[ 32  44 -12 -52 -38   7 -19  36 -30 -25 -35  41 -17 -47   2  12 -20 -21
  -1] -> k812
[-21  36 -12   2 -25   0 -47 -38  12 -17 -19 -30 -20  32  44 -52   7 -35
  41] -> k222
[-30   7  -1  41 -12 -19 -52 -35 -21   2 -25 -20  12 -47  44 -38 -17  31
  36] -> k664
k812 | [ 32  44 -12 -52 -38   7 -19  36 -30 -25 -35  41 -17 -47   2  12 -20 -21
  -1]
order: [ -1 -21 -20  12   2 -47 -17  41 -35 -25 -30  36 -19   7 -38 -52 -12  44
  32] | k812
order: [ -1  32  44 -12 -52 -38   7 -19  36 -30 -25 -35  41 -17 -47   2  12 -20
 -21] | k812
k222 | [-21  36 -12   2 -25   0 -47 -38  12 -17 -19 -30 -20  32  44 -52   7 -35
  41]
order: [-20 -21  -1  32  44 -12 -52 -38   7 -19  36 -30 -25 -35  41 -17 -47   2
  12] | k812
order: [-30 -21  44 -25   7 -38   2  32  41 -12 -47 -17 -52 -19  -1  12 -35 -20
  36] | k812

[-7 11  3  8] -> k431
[13 37 36 29] -> k754
[-14 -25 -40 -37] -> k327
[  6 -38  -1  -9] -> k879
[ -3 -41 -32 -39] -> k28
[-37 -39 -25 -14] -> k157
[-12  -4 -40 -41] -> k442
k157 | [-37 -39 -25 -14]
order: [-14 -37 -40 -25] | k327

[-14   2  33   3] -> k525
[-44 -18  34  -4] -> k275
[-36  14   5  29] -> k147
[-17 -44  -4  34] -> k762
[-17  -1  -4  34] -> k933
[ 43   5 -24  -1] -> k826
[ -2 -33 -43   3] -> k606
[24  1 11 15] -> k580
[-16 -26 -12  21] -> k870
k870 | [-16 -26 -12  21]
k525 | [-14   2  33   3]
order: [-44 -17  -4  34] | k762

[-20 -22   7  10  -7 -12 -18 -17  16  14  -9   1  -1  -8 -12  -7  13 -18
 -11  -9   4 -20  -5  -9 -28   2  13  15   9 -17  -6   6   6] = k513
[ -2  14 -26 -20   6  20  18   9  12  18  -2  31   4  -2  -9   6  11 -15
  -6 -28   6  14  24  20 -11 -25  20 -21  10   6  28 -32  14] = k891
[ -1   7 -15  -9   3  11  12   5   7  12   0  16   5   2  -6   8   5  -5
   0 -15   2   9  14  15  -5  -9  11  -7   6   3  16 -17   6] = k834
[  4   2  47  23   4   3 -28 -14 -31 -29  -6 -21  17 -24  24 -13  22 -12
 -10  22  -1 -19 -30 -38  20 -24 -10  -8  -7  24  -6  38   0] = k93
[ -6   9 -22 -15  -6  16   8  -2   2   4  -8  15   6 -10 -15   4  11 -21
 -12 -28  -6   8   9  11 -13 -27  11 -19  -3   1  20 -28   1] = k79
[-33  27  -8  -7  40 -38  23  13  20   0 -14  11   7 -13 -12   8 -13  -2
 -11  17 -12 -15  22  30  -1 -19 -43 -28 -22 -20  17 -12  -9] = k397
[ 11  22  30  26 -25  19 -17  -5   1 -35   6 -15   4 -10   5 -12  29 -16
 -20  16  -6   6 -18 -20  -1  -5  -2   5 -20  -2  -1  24  -5] = k764
[ 11   3 -12  -7  12 -14  15  28  37  19  23  18 -37  34   7 -12 -23  29
  14  21  28  13  27  15  -6  46   5  17  21 -18 -11  -2  19] = k947
[  8 -28 -13 -43  13 -12  39 -11  -2   7   0  20  27  23  -7  11  -8 -22
 -12 -12 -13  -9  -1  17  30  22 -14 -19  17 -33 -15 -38 -20] = k422
[-17 -38   7 -13  36 -28 -10 -17 -46  16 -23 -11  22 -17  14   9 -21   9
  20  -5  -4 -35 -16 -14  25 -24 -13 -16  14  29  -8   5  -3] = k60
[ -7   6 -20  -6 -17  15   7  -8  -1   1  -9   4  13  -9 -20  13  10 -18
  -9 -28 -17   9   2  14 -12 -18   6  -7 -12  -5  15 -22 -11] = k88
[-15 -34  -1 -11  28 -22  -1 -15 -36  21 -19  -8  24 -10   7  19 -19  11
  22 -10  -7 -25 -10  -1  22 -14  -9  -7  11  22  -4   0  -7] = k204
k422 | [  8 -28 -13 -43  13 -12  39 -11  -2   7   0  20  27  23  -7  11  -8 -22
 -12 -12 -13  -9  -1  17  30  22 -14 -19  17 -33 -15 -38 -20]
order: [ 13   6 -12 -11   2  -9   9   6 -20 -18  -6 -28  16 -18  -7  -1  14 -17
  -7  10 -17  15   4   7  13  -9 -20 -12   1  -5 -22  -8  -9] | k513
k513 | [-20 -22   7  10  -7 -12 -18 -17  16  14  -9   1  -1  -8 -12  -7  13 -18
 -11  -9   4 -20  -5  -9 -28   2  13  15   9 -17  -6   6   6]
order: [ 19  -2 -11 -18  21  17   5  46  -6  15  27  13  28  21  14  29 -23 -12
   7  34 -37  18  23  19  37  28  15 -14  12  -7 -12   3  11] | k947
order: [ -5  11  22  30  26 -25  19 -17  -5   1 -35   6 -15   4 -10   5 -12  29
 -16 -20  16  -6   6 -18 -20  -1  -5  -2   5 -20  -2  -1  24] | k764
order: [-11 -22  15  -5 -12  -7   6 -18 -12  14   2   9 -17 -28  -9 -18  10  13
 -20  -9  13   4  -9   1  -1  -8   7  15 -17  -6 -20   6  -7] | k88
order: [-43 -38 -33 -28 -22 -20 -19 -15 -14 -13 -13 -12 -12 -12 -11  -9  -8  -7
  -2  -1   0   7   8  11  13  17  17  20  22  23  27  30  39] | k422

[ -6 -12   1  -4 -43  10  16 -20 -24  -6  25] -> k391
[  1 -43  16  -4   9  -6 -24 -12  25 -20  -6] -> k931
[  6  13  -1   5  43 -10 -17  19  24   5 -24] -> k996
order: [ 25  -6 -12   1  -4 -43  10  16 -20 -24  -6] | k391
order: [-24   5  24  19 -17 -10  43   5  -1  13   6] | k996
k996 | [  6  13  -1   5  43 -10 -17  19  24   5 -24]
order: [-43 -24 -20 -12  -6  -6  -4   1  10  16  25] | k391
order: [ 25  16  -6   1  -4  10 -12  -6 -24 -43 -20] | k391
k391 | [ -6 -12   1  -4 -43  10  16 -20 -24  -6  25]

[ 29  30 -27 -34  45] -> k447
[ 33  20 -23 -23  27] -> k495
[ 36  25 -27 -29  36] -> k276
[-18   7   4  -7  17] -> k32
[  2  28 -15 -31  49] -> k906
[ -7  24 -10 -26  45] -> k910
[ 18  31 -23 -35  50] -> k693
[-19  16  -1 -17  34] -> k517
order: [-19 -17  -1  16  34] | k517
order: [ 50  18  31 -23 -35] | k693

[ -9   6  12 -29  21 -28 -15 -36 -10   3   7  42]  k972
[ -1 -35  -8  23   8 -22   0 -10  -4  -8  12   7]  k738
[ -8  -1  12   0  -4   8   7  23 -22 -10  -8 -34]  k978
[-10  29  35  -2  30 -46 -15  -8 -14   7  27  27]  k992
k738 | [ -1 -35  -8  23   8 -22   0 -10  -4  -8  12   7]
order: [-34 -22 -10  -8  -8  -4  -1   0   7   8  12  23] | k978
order: [-36   7  42  21 -10 -29   6 -28  -9  12   3 -15] | k972
k972 | [ -9   6  12 -29  21 -28 -15 -36 -10   3   7  42]
order: [  7  12  -8  -4 -10   0 -22   8  23  -8 -35  -1] | k738

[ -7  11  -4 -37   1  25  24  13 -56 -20   8 -17  21 -18  16] = k67
[ -2  -8 -21  24 -32 -37  13   9   5  26  14 -15   6  -8   4] = k330
[ 18  -8  -8   1 -13 -21 -21   3 -13   4   5   6  22 -34  17] = k235
[ -2   3  21  -2 -10   0   9 -24  11  -5 -14   1  -8  -3 -10] = k309
[ -7  11  -4 -37   1  25  24  13 -56 -20 -24  21 -13  29 -12] = k555
[ -2  -8 -21  24 -32 -37  13   9 -48 -14 -21  25 -17  21  -9] = k684
[ -2   3  21  -2 -10   0   9 -24  11  -5 -14   1  -8  -3   1] = k135
[-12  14  -5 -36  -5  30  22  10 -50 -15 -22  19 -19  28 -25] = k600
order: [-37 -32 -21 -15  -8  -8  -2   4   5   6   9  13  14  24  26] | k330
order: [  4  -8   6 -15  14  26   5   9  13 -37 -32  24 -21  -8  -2] | k330

[ 11  16 -56  -8] : k205
[ 43  18 -51   7] : k212
[-38  -6   0 -15] : k29
[-56  17  -8  11] : k676
order: [-56  -8  11  16] | k205
k29 | [-38  -6   0 -15]

[ 2  5 15  0 -6 14 19 -2  8 -4] : k869
[ -1  14   8  15  19   1  -6 -34  -4   5] : k403
[  1  38   1  43  17  -9 -21  15  19  37] : k278
[  1  -6   5  15   8  -1  -4  13 -34  19] : k388
[ -6  17  18  20  30   3  -2 -16  -5   6] : k94
[-3  7  5  8  6 -1  0 -6  3  7] : k746
[ -8  35  22  35  48   0 -13  -5 -14  14] : k87
[-2 14  8 15 19  1 -6  0 -4  5] : k536
order: [  5  -1  14   8  15  19   1  -6 -34  -4] | k403
order: [ -4  13  15  19 -34   5  -6   1   8  -1] | k388
k403 | [ -1  14   8  15  19   1  -6 -34  -4   5]
order: [-4  5  1 15 -2  8 14 -6  0 19] | k536
order: [ 19 -34  13  -4  -1   8  15   5  -6   1] | k388
k94 | [ -6  17  18  20  30   3  -2 -16  -5   6]

[-21  -7  14  23  -9 -14  -6  17  11 -17   6  -6  15  -2   3 -11  13  -8
  -3   9   5  -2   2 -13 -21  23  -1   1   5  -7 -52  13 -10  32 -10  14
  23  21 -14  11  12] = k183
[  6  18  -8  -1   5  -8  25  16  17   5  -4  18  12 -12   4  -9  -2 -11
   9 -55   6  -4  -9  16 -22  21 -23  21   2 -18 -14  -2 -12   4  -2  -5
  -8 -21  -5  14  -8] = k904
[-20  -8  17  16 -22   5 -55  -5   4  -8  -4   5 -12  -8  -9 -11  18  12
  -1 -18 -23  -2 -14  18   9  25 -12   2  14  -8   6   4  -4  -9  -5  -2
  21  21  -2  16   6] = k583
k904 | [  6  18  -8  -1   5  -8  25  16  17   5  -4  18  12 -12   4  -9  -2 -11
   9 -55   6  -4  -9  16 -22  21 -23  21   2 -18 -14  -2 -12   4  -2  -5
  -8 -21  -5  14  -8]
order: [ 25  21   5  -2  -2  -9 -20 -18 -12 -23   6   6   4  16  -2   2  -4  21
  18  -8  -8 -14  14  -9  16   4 -12 -55  -8  -5  -1 -11  18  -5   9 -22
  -8   5  -4  12  17] | k583
k583 | [-20  -8  17  16 -22   5 -55  -5   4  -8  -4   5 -12  -8  -9 -11  18  12
  -1 -18 -23  -2 -14  18   9  25 -12   2  14  -8   6   4  -4  -9  -5  -2
  21  21  -2  16   6]
order: [-55 -23 -22 -21 -18 -14 -12 -12 -11  -9  -9  -8  -8  -8  -8  -5  -5  -4
  -4  -2  -2  -2  -1   2   4   4   5   5   6   6   9  12  14  16  16  17
  18  18  21  21  25] | k904

